In the rows, zero is written as 128.
A single turn carries every row of the set below to another of its rows. Some are shown first; where does it send the rows asked next?
Q50: [112 116 100 144 140 130 105 148  42 122 134  95]
Q299: [120 103 140 115 123 107 111 117  78 165 121 110]
Q908: [151 115 136 144 113 130  89 120  96 110 135 102]
Q135: [110 137  83 155 156 134 116 125  88 121 131  88]
Q157: [104 120 134 133 147 112 173 161 112 132 144 118]
Q464: [149 119 170 151 126 130 135 129  79 132 137 102]
Q551: [ 84 117 133 146 128 128 147 134 127 118 141 144]
Q393: [126 133 111 135 111 132 133 125  87 100 115 158]
Q723: [116 120  98 139 127 149 140 156  68 156 144 119]
Q740: [109 132 141 154 121 130 130 174 105  94 151 109]
Q376: [128 137 137 135 117 152 131 128  80 163 147 145]
Q211: [114 114  94 131 167 114 114 134  81  98 132  85]
Q479: [116 130  82 136 141 123 135 117  55 135 122 114]
Q997: [132  99 165 118 129 125 100 121  98 109 128  92]
Q457: [127 112 145 109 114 106 123 140 124 104 132 120]
Q826: [141 114 108 140 110 100 102 148 115 126 135  95]
Q353: [142 123 117 124 121 124  91 114  70  96 140 100]
Q548: [142 135 156 134 110 109 154 147 107 124 143 127]
Q307: [148 109 151 145 115 128 137 111  92 150 125 123]
Q373: [ 93 112 104 129 162 138 152 146 113 107 148 106]
Q768: [ 98 128  94 133 157 167 133 147 100 112 132 109]
Q922: [ 94 119 174 128 135 141 145 143  72 132 135 123]
Q819: [117 127 165 123 138 120 158 134 106 123 120 140]
Q636: [132  99 126 125 125 129  85 134  62 120 150  86]
Q46: [114 113 106 121 137 155 165 139  76 141 162 121]
Q697: [ 86 115 122 140 140 124 159 145 115 137 141 146]
Q246: [ 80 122  95 131 151 133 147 154 111 147 144 119]
Q574: [146  94 129 137 114 154 146 113  75 147 139 116]
Q512: [148 124 128 139 136 125  85 135  58 132 113 112]
Q779: [ 91 110 123 132 158 113 104 156 104  92 115 117]
Q222: [136 116  98 122 143 131 125 129  42 132 143  97]
Q694: [126 138 135 151 158 155 107 104 107 131 111 116]
Q74: [ 75 117 101 134 160 116 109 141  87 112 129  96]
Q516: [106 119 122 108 146  97 112 158 102  94 136 104]
Q939: [ 99 126  93 116 138 157 150 134  68 128 125 132]
Q175: [131 122 122 153 120 144 131 128  71 165 151 134]
Q685: [108 142 133 121 155 107 124 142 110  82 128 106]
Q320: [122 130 153 124 132 123 109 147 115  76 130 119]
Q64: [104 108 122 149 145 109 101 144 108  86 106 112]
Q557: [123 158 133 160 138 123 130 100  82 119 123 134]
Q329: [127 111 120 124 132 163 112 129 118 113 104 140]
Q934: [132 120 117 142 139 133  76 141  57 120 129 101]
Q374: [133 101 135 148 123 148 150 134  72 157 157 106]
Q984: [117 120 141 134 152 138 177 139 116 136 125 125]

Q512 turns into Q64
Q307 turns into Q908
Q157 turns into Q374
Now these:
Q697 turns into Q175
Q353 turns into Q685
Q373 turns into Q46
Q393 turns into Q557
Q457 turns into Q548
Q740 turns into Q922
Q50 turns into Q74
Q939 turns into Q479

A single turn carries every row of the set below to another of its rows. Some are shown first; where does it send the rows asked next?
Q54: [136 128 117 161 143  89 115 156 144 131 138 135 171]
Q865: [123 179 135 121 112 120  88 144 126 133 141 126 149]
Q384: [119 136 130 173 135 119  93 154 132 160 120 114 136]
Q753: [137 156 130 152 136  97 104 167 155 134 157 116 143]
Q848: [136 117 119 139 121  86 144  99 143 157 168 113 142]
Q866: [120 148 133 143 132 144  84 145 123 165 120 102 127]
Q795: [138 114 134 126 123  98 147  98 137 158 165 126 143]
Q98: [138 126 141 118 115 105 141  95 127 159 162 131 148]
Q394: [133 109 132 121 122 102 144  90 132 157 162 121 143]
Q752: [104 166 106 151 143 131  86 135 145 164 141 147 144]
Q976: [100 138 104 170 151 116 100 151 146 154 150 150 157]
Q564: [ 89 101  91 121 137 111 100 113 141 118 137  91 137]
Q235: [ 97 139 129 158 102 108  76 106 144 136 141 137 131]
Q616: [129 161 107 102 130 130  85 105 135 152 118 116 138]
Q45: [139 168 124 143 125 102  92 130 138 148 117 142 155]
Q962: [ 94 144 108 100 114 130  85 111 118 124 130 109 146]
Q797: [ 99  97 114 143 145 140 102 148 112 141 130  91 147]
Q580: [121 110 113 125 113  97 143  85 127 146 163 114 150]
Q536: [109 110 131 133 130 129 104 158 135 117 191 115 148]
Q364: [121 145  78 107 121 129  90 115 114 129 125 129 130]
Q132: [134 109  74 146 151 102 117 152 143 123 151 120 131]
Q456: [141 168  98 129 118 117  94 143 117 134 132 145 138]
Q68: [141 146 133 115 108 109 138 104 124 157 172 122 149]
Q147: [124  93  94 130 159 108 122 147 140 122 151 105 164]
Q577: [ 89 110  90 150 162 129 108 148 139 142 162 129 159]
Q207: [142 123 142 125 120 100 144 101 133 160 166 129 147]
Q834: [106 135 118 133 122 124  76  99 158 147 153 109 104]
Q234: [107 126 121 124 137 155  89 140 111 154 128  90 133]
Q162: [118 108  63 117 143 118 106 122 128 122 138 111 126]
Q56: [117 109 103 154 150  91 112 146 164 124 154  96 136]
Q543: [118 112  89  93 152 134 102 115 135 135 140  93 144]
Q354: [ 98 125 137 159 109 112  94 142 127 117 165 143 159]
Q96: [115 118 119 118 138 138  92 133 154 137 184  93 113]
Q966: [130 118 135 114 116 106 139  87 126 157 158 126 146]
Q576: [125 127 121 110 106 110 136  88 115 150 165 118 153]
Q895: [105 105 121 173 142 120 104 155 127 145 126 105 148]
Q44: [ 88 122  87 119 161 152  99 130 136 149 159 118 145]
Q586: [149 148  95 152 136 100 111 165 136 130 146 140 140]
Q938: [147 139 132 133 117  95 141 107 141 161 176 118 142]
Q278: [ 96 155  96 120 147 152  84 122 137 163 145 130 135]

Q44 turns into Q752
Q797 turns into Q866
Now these:
Q45 turns into Q147
Q56 turns into Q962
Q848 turns into Q576
Q394 turns into Q98
Q456 turns into Q132
Q834 turns into Q354

